In the data rows, 128 means zero.
In each game, the first row plays the second. By how much does the first row win? 20 means about a draw, 40 a big win and 0 a big loss. Wins can go round in a circle. Each row has two weighted sums of its numbers, A and B, taken from their middle values. A row wins by its A times the other's B, less its B times the other's A.
[124 190 123  78 143 128 143 156 103 121 118 176  94 187 141 162]
[ 91 110 150 182 167 150 149  81 110  93 144 103 131 109 162 168] -> 23
[119 102 173 127 137 109 110 147 137 131 116 133 116 127 129 137]
[105 144 153 180 137 102 148 108 117 113 152  76 144 123  94 151] -> 18
[153 141 155 151 109 188 124 125 134 175 104 103 131  99  70 138]
[145 108  75 145  88 159 135  98 158 104  77  32 154 156  75 152] -> 23
[ 99 145 110  31  98 176 135 119  93  79 100 126 100 156 134 199]
[141 174 153 102 154 108 144 212 118 144 129 172 116 164 112 134] -> 4
[134 142 128 152 101 136 113 124 106 117 135 198 152 124 138 108]
[131  98 146 136  95 179 122 119 118 140 129  98 160 127 124 192] -> 18
[127 127 165 140 156 109 114 119 146 112 143 128 140 122 127 121]
[110  84 163 180 169 117 186 126 119 138 115 130 165  76 136  99] -> 19
[ 90 147 132 123 178 112 164 133  87 119 160 150 129 114 105 124]
[ 89  89 145 180  80 140  99  86 146 146 145 108 209  89 183 122] -> 15
[113 110  96 140 166 101 135 166 114 175 144 180 123 118 115 144]
[200 183 135 133 125 126 158 163 138 123 117 109 119 154  73 127] -> 35
[117 165 118  91 198  58 164 146 137 102 136 168 108 170 109 144]
[157 164 108 133 124 131 157 116 125 142 166  81 123 117 115 146] -> 28
[154 120 113  90 124 180 127 177 143 157 113 143  96 120 151  87]
[114 106 150 145 172 134 170 130 155 112 105 115 114 138 112 104] -> 34
[144 106 118 161  94  97 131 124 134 138 132 102 171 125 126 149]
[144 149 108 121 115 107 150 137 175 162 125 137  97 118 140 156] -> 20
[162 157 108 139  85 153 107  77 105 195 158 103 170 139 129  98]
[ 99  92 151 127 178 125 143 147 117 128 169 155  91 106 171 106] -> 23
[120 125 157 120 118 168 129 175 170 137 101 132 110 133 113 114]
[120 121 132 144  96 106 151  75 142 112 190 116 123 133 152 113] -> 14
[187 105  78 156  65 140 128 137 133 204  91  84 153 105  70 131]
[150 183 117  97 113 115 136 109  82 126 173 125 146 126 123 143] -> 24
[127 122 111 130 142 116 120 151 191 101 108 141 108 168 131 139]
[127  77  99  91 116 165 178 132 138 178 116  65 128 108 158 112] -> 17
[105 106 167  95 110 123 102 133 139 174 136 165 134 152 160 135]
[111 187 110 124 113 140 138  92  95 101 171  81 124 172 146 145] -> 18
[145 168  97 126 162 152 132 118  96 107  93 163  84 137 118 136]
[166 186 156 119 165 130 139 179 122 200  75 156 118 162  58 109] -> 27
[139 151 133  94 148 158 124 151 144 140 189 126 137 171  96 152]
[152 120 112 156 142  96 158 165 146 144 152 124 118 175 112  74] -> 21
[ 92 112  91 161  70 122  99 115  59 195 198 128 201  80 120 142]
[119 140 113  93 133 159 189 132  86 138 119 119  98 136  91 151] -> 28
[ 96 171  98 140 143 133 156 140 131  85 130 141  73 152 171 120]
[ 98 183 112 135 159  79 184 112 130 102 138 113 104 137 123 199] -> 31
[135 103 119 129 113 123 112 139 145 162 121 116 109 120 117 126]
[ 96  96 170 111 186 125 140 129 166 137 124 124  89 125 174 108] -> 18
[144 117 112 120 135  87 198 122 183 123 101 118 113 145 109 117]
[127 111 101 169 132 138 113  68 133 100 134  93 107 163 116 172] -> 23
[118  90 101 138 135 136 146 113 155 111 109 120 148 173 153 131]
[146 125 142 174 155 138 132 132 129 136 125  98 194 140  82 112] -> 24
[130 144 128 121 130  72 105 150 109 142 150 141  92 139 114 139]
[115 128 188 154 152 116 164 129 104 108 152 138 183 126 108  76] -> 10
[162 158 108 101 151 112 146 209 139 114 110 117  56 153 124 199]
[109  85 100 170 122 102 107  95 161 170 184 116 168 104 148  92] -> 28
[152 114 112 178 135 112 115  81 142 163  86 112 164 111 101 149]
[125 173 124 107  83 103 105 147 115 147 132 139 119 152  95 128] -> 18
[139  68 146  89 112 145 133 152 158  86  73 123 124 174 116  91]
[167 108 134 163 155  83 161 131 134 160 128 131 133 104 158 125] -> 19
[111  85 128 168 198 129 107 132 146  76 128 104 143 120  92 115]
[128 179 149 186 115 108 109  55 106 154 178 104 189 186 121 137] -> 20
[113 102 109 120  85 149 118 151 149 129 111 128 132 123 155 116]
[148 194 155 161 154 102 127 166  83 190 131 118 115 112 137 115] -> 26
[156 138 124 132 126 183 153  96 114 144 124  97 102 145 114 138]
[ 74 100 146 147  89 136 150 117  45 101 195 185 103 120 193 116] -> 19
[109  81 119 150 118 161 107 133 104 182  75 171 120  83 136  83]
[142 100  88 165  56 161  91  92 141  76 123  98 154 131  96 163] -> 12
[124 154 119 124 160 115 171 150 133  97 133 124 100  76 144 116]
[ 69 145 149  43 159  96 144 148 107  94 130 208  62 172 151 132] -> 19
[ 96 126 128 152 142 112 133  58 100 121 169 144 181  90 140 102]
[127 111 140 119  96 136 132 103 132 111 141 149  99 137 135 155] -> 20
[123 196 174 156 186 131 144 159 100 104 191  91 108  39 101 141]
[114 118 150  90 119  92 133 141 144 144 118 131 178 160 104 171] -> 17
[147 114 104 146 133 134 103  98 154 145  92 141 166 120  94 120]
[ 95 101 158 111 152 136 184 158 107 111 104 114 129 151 138 137] -> 24
[ 69 146 162 118 207 122 194  81 158  46 202  89 150 147 148 144]
[189 203 141 168  91 147 141 136 111 123 127 101 127 118 131 141] -> 12
[109 116 167  63 139 122 129 191  92 149 142 179 109 164 170 128]
[ 83 117 124 158 105 205 115 104 124 135 150 122 158  92 121 131] -> 17
[118 135 189 110 167  25 171 140 180 129 148 192 128 114 137 106]
[136  23 118 145  44 181  76 113 189 149  75 101 176 101 124 100] -> 23
[105  85 133 125 128 108 142  76 145 139 138 142 156 129 150 107]
[ 93  90 121 133 102 119  98 121 138  77 180 136 126  92 171 134] -> 18
[ 90 107 107 101 146 118 197 122 104 140 137 188  95 155 163 118]
[ 86  65 133 114 142 111 156 143 123  80 110 122 104 116 117 122] -> 23
[117 152 184 136 159 113 173 122 134  75  99 137 133 141 170 120]
[153 152 151 174 109 138 156 113  77  80 116 105 175  85 110 156] -> 18
[110 113  99  71 129 126 154 184 130 104  81 135  48 144 128 107]
[162 120 134 116 148  79 156 169 173 155  80 146 101 122 149  63] -> 19
[127 120 142 128 107  75 132 146 131 174 116 194 109 146 153  97]
[130 124 115 131 116 100 157 115 120 125 120 117 164 180  77 114] -> 28
[159 101 131 143  94 171  65 104 108 216 158 101 147 111 166 101]
[119 109 125 141 109 101  77  98 172 152 119 119 138 112 115 102] -> 13
[110 126 136 113 105 114 138 145  78 148 116 149 109 135 133 139]
[196 134 143 120 100 138 122 141 123  69 105  97 110 131 100 107] -> 26
[130 108 150 114 124 131 156 130 149 159 127 191 141 154 161  98]
[131  76 145 119 147 153 145 114  55 136 175 139 128 129 193  86] -> 4
[139 150 157 108 164 141 115 153 104 103  79 141  90 145  84 118]
[134 144 149 138 164 154 117 139  93 101 148 133  79 103 124 130] -> 18
[138 121 135 109 125 100 116 175 159 135  91 127  99 144 111 123]
[108 104 131 192 177 143 171  73 110  79 109  91 149 146 127 116] -> 17
[171 116 126 202 118 102 129  90 140 151 131 119 137 140 122 168]
[ 89 132 155 121 127 139  79 122 168 137 124 152  97 151 128 125] -> 19
[116  99 139 115 210  68 171 131 159 118 105 177 100 129 142 129]
[128 114 153 142 139 124 144 149 113 144 120 141 125 124 156 138] -> 19
[145 183 104 108 114 137 101 119 118 131 108 125 137 124  59 113]
[119 138 111 145 130 155 163 120  90 116 137 122 106 153 179 111] -> 14
[ 77 108 156 110 171  94 191 139 134 130 156 149 109 147 174 134]
[134 183 145 122 144 142 100 207 116 111  95 142  84 114 126 124] -> 19
[114 117 122 121 129 100 147 146 109 130 137 130 155 118 115 108]
[164 144 148 166 136 152 119 118 134 155 124  87 164  80  96 132] -> 20
[109 134 115 158 118 135 143 106 152 103 174 111 140 149 106 107]
[144 158 112 146 138 117 124 129 118 163 129 115 112 135 124 141] -> 22
[121 122 139  75 126 126  84 156 100 158  99 181 114 164 142  91]
[143 111 138 132  76 144  95 148 148 130 106  82 156 130  98 119] -> 20
[139 104 121 127 108 114 118 158  75 173 113 113 128 105 134 112]
[120  86 115 137 111 186  77  85 158 147 102 118 151 133 103 110] -> 19
[121 157 111 128 117  92 133  68 117 126 206 186 107 102  33 118]
[106  82 122 154 129 135 134  71 155  99 121  93 169 145 113 136] -> 21
[199 137 125  82 165  50 103 142 118 109 187 168 129 125 107 141]
[ 96 151 131  81 142 115 146 125 138  86 148 147 121 153 181 121] -> 26
[101 135 122 101 232  93 171 167  98  81 125 115  91 140 142 107]
[ 95 131 155 192 177 137 140  99 121 129 176  72 161 113 146 158] -> 24
[105 121 107 100 149 125 109 139 151 104 155 179 111 140 174  89]
[ 92  70 111  73 132  69 124 115 166 102 140 184 117 118 185 118] -> 5
[112 102 126 108 106 167 101 104 143 112 138 144 125 127 138  79]
[100 158 118 143 152 126 179  90 123 124 149 115 144 129 129 176] -> 20
[177 131 107 158 100 201  89 150 152 131  88  69 147  83  78 123]
[133 180  75 103  92 164 110 143 113  95 111 126 142 129 102 117] -> 24
[183 161 141 128 105 148  70 166 137 147 119 136 130 192 106 128]
[124  92 150 116 144 100  96 167 139 142  89 190 139 151 127 142] -> 20
[150 191 146 105 185 134 176 157  87  90 117 132  63 117 146 100]
[109 108  98 105  87 169 134 131 155 163 113  53 118 143 138 131] -> 20
[160 128 110 121 141 156 116 138 124 154 136 120  84  87 150  94]
[ 86 109 122 101 146 155  72 154 135  96 107 118  74 121 167 147] -> 10
[171 105 138 140 150 114  91 116 133 178 128 119 148 117 104 165]
[138 109  99 155 124  94 110  93 147 176 136 133 195 135 119  85] -> 24
[224 149 152 103  96 112 108 145 104 144  98 142 132 125 113 155]
[138 143 149 138 111 150 122 120 111 141 155 127 119  83 161 115] -> 29
[187 139 123 177  95 106 148 152 122 255 143 103 177 125  90 168]
[106 102  99 150 171  45 147 121 151  95 166 124 157 147  99 124] -> 27
[ 98 116 138 148 214  59 172 124 127 110 134 180 124 117 132  75]
[144 167 125 111  88 134 108 145  56 151 150 109 105 128 119 209] -> 30
[ 97  86 128 184  69 150 135 122 147 165  70 108 243 118 129 115]
[123 186 146  64 118 139 117 137 105 136 102 172  45 157 124 161] -> 37
[173 125 149 129 118 151 118 153 145 140  58 104 164  87  77 121]
[122 118 171 123 134  80 131 136 148 136 129 160 144 104 149 156] -> 24
[144 125  84  49  96 134 134 128 160 102  94 129  77 157 122 130]
[132 150 143 109 191  40 154  87 159 139 132 191 125  87 122 106] -> 16
[145 114 134 183 152 202 118 105 114 178 138 100 137 113 139 194]
[107 147 127 108 199  79 154 141 132 115 166 162 127 139 137 124] -> 18
[ 90 115 118 134 131 135 115  92  96 132 179 175 144 116 152 139]
[151 140 102 160  91 191 106  81 128 116 133  68 149 118  96 120] -> 19
[ 88  94 149 159 149 144 164  95 150 131 128 108 145 138 107 195]
[148 148 136 143 114 169 102 161  66 125 140 112 108 107 167 157] -> 20
[133 154 101 116 114  99 109 148 125 120 134 106 132 156  69 190]
[131 199 102 134 109 151 107 121 123 148  65  97 157 140 103 109] -> 9
[124 128 137 146 119 151 150 104 136 142 146 115 145 112 154 116]
[121  83 140 143 154  74 158 122 156 136 110 193 162 137 141 102] -> 25
[111 158 122  76 158 103 141 132  90 106 108 158 124 170  75 142]
[147 124  95 123 110 170 150 144 161 139 112  79  98 111 130 146] -> 16
[177 106  42 148 111  89 136  85 174 134  97 123 140 135 121 152]
[144 121  87 136  91 110 150 140 146 210 147  69 147 122  91 118] -> 21
[ 81 143 153 105 139  88 154 128 124 129 127 165  98 141 149 139]
[130 104 128  99  81 118  95 139 122 151 130 197 127 152 119 119] -> 13
[ 92  33 100  92 116 119 109 108 126 123 138 133 167 131 232  74]
[121  96 125 136 188 147 177 165 161  97 114  77  86 134 100 142] -> 32
[121 112 158 154 120 160 121 222  84 123 136 116 108  75 157 131]
[144 201  98  95 144 159 157 157 105 130 121 109  74 169 118 165] -> 28
[129 106  93 112  58 125  79 139 114 175 111 153 138 116 185 100]
[135 141  93  69  66 181 103 163 119  81  96  68  92 173 143 144] -> 11
[107 155 106 129 119 121 203  87 122 109 181 159 111 124 173 151]
[ 74 125 119 102 147  96 164 111 125 104 108 181 111 110 193 113] -> 20
[ 82 133 110  88 123 115 162 111 134 141 154 117 119 134 170 139]
[122 157 128 144 129 140 106 117 104 155 156 139 151 129 148 142] -> 21
[137 122 156  99 140  95 148 178 104 151 121 168 126 144 141 119]
[118 155 131 163 145 121 167 103 116 115 160 101 129 125 146 142] -> 22
[139 152 154  43 158  93 150 150 117 163 116 151 103 166 179 158]
[104 153 143 122 165 110 155 127  71 127 170 151 102 134 173 179] -> 16
[107  94 168 132 170  87 158 176 108 162  98 197  97 141 169  99]
[151 164 169 109 119 128  96 142  80 140 113 138 123 103 146 100] -> 26
[142 132 114 131 119 144  92 143 131 145  77  85 142 136  56 153]
[117 137 120 149   0 153 137 128 119 104 133 145 127 128 143  79] -> 6
[185 167 143 111  98 167 131 129 108 184  95 119 121 117  68 139]
[185 191 127 104 103  99 162 164 117 112 152 177  95 125 118 135] -> 24
[ 75 136 114 126 115 113 127 102 114 119 139 137 124 153 137 151]
[183 141  34 120  94 142 168 110 169 154  57  94 144 105 107 122] -> 18
[147 172 112 124 109 151 122 141 115 116 119 111  98 131  93 121]
[139 151 143 170  97 173   0 156  93 132 104  68 143 121  88 144] -> 23
[156 134 127  87  90 164 112 163 134 161  63 147  85 160 148 137]
[131  99 154 157 149  71 135 107 153 130 120 141 113 123 106 126] -> 24
[131 145 154 138 146  98 140 159 172 154 127 126 121 113  98 138]
[175 113 137 125 113 134 146 183 126 156  67 133 118 106 113 102] -> 12
[146 143 145  89 108 131 135 118 144 100  97 177  89 156 102 120]
[115 125 111  75 130 150 135 139 118  96 135 104  84 185 174 221] -> 31
[144 145 155 102 120 109 104 163 148 136  89 117 144 141 100 125]
[145 126 136  80 109 165  90 151 132 132  98 154  65 109 178 125] -> 27
[137 195 121 109 136 115 157 139  75 143 111 157  61 134 166 185]
[106 114 138 108 103 158 113 188 151 120 105 139 113 119 151 118] -> 13
[115 117 143  83 138 125 151 146 133 104  83 131 120 107 132 129]
[165 126 123 146 107 151  83 116 142 110 102 107 145 127  90 132] -> 21
[103 126 125  90 140 103 239 109 136 100 162 168  88 109 166 117]
[160 145 126 145 120 104 118 127 103 184 166 132 132  93 137 116] -> 19
[130 145 112  67 190 186 167 113 131  90 120 135  74 139 141 140]
[162  95  92 187  74 151 106 123 169 160  92  99 146  63  89 131] -> 26
[ 84 130 110  94 147  80 149 138 167  82 125 113  89 132 166 132]
[162 129 130 182 108  95 130 141 145 148 141 112 141  83 123 131] -> 20
[109  88 197  88 164  97 107 195 104 168 102 206 123 146 142  66]
[102 104 126 128 121  94 148 128  81 150 156 146 136  96 179 130] -> 18
[148 110 114 163 128  65 131 145 142 141 140 136 186 141  90 131]
[159 189 140 145 102 115 121 110  97 154 184 165 163 107 130 115] -> 20
[121 114 108 113 163 152 116 154 143 102  46 135 107 180 105  98]
[162 128 120  99 133 178 124 179 148 103  43 125  67 129 120 136] -> 17
[126 167 127 100 130 121 153 128 101 117 161 140 105 142 173 115]
[121 150 118 126 172 118 175 157 138 116 161 120 194  92 102 139] -> 19
[152 126 141 120 174 125  89 163 136 121  92 109 151 130 117 168]
[137 180 163 151 128 187 109 152  76 134 120 133 144 109 101 154] -> 10
[123 121 131  81 174 167 157 131 179 120  46 132 138 147  75  94]
[175 138 152 127 120 108 101 151 107 227 137 167 148  95 131 117] -> 18
[112 112 158 150 161  91 137 153 114 188 158 160 126 105 179  92]
[129 132  91 123 122 110 143 156 116 190 142 163  95 115 175 161] -> 20
[120 151 135  53 164  96 152 156  95 121 175 197  53 128 216 124]
[108 106 164 140 202 140 151 134 103  84 133 121 110 126 166 188] -> 15
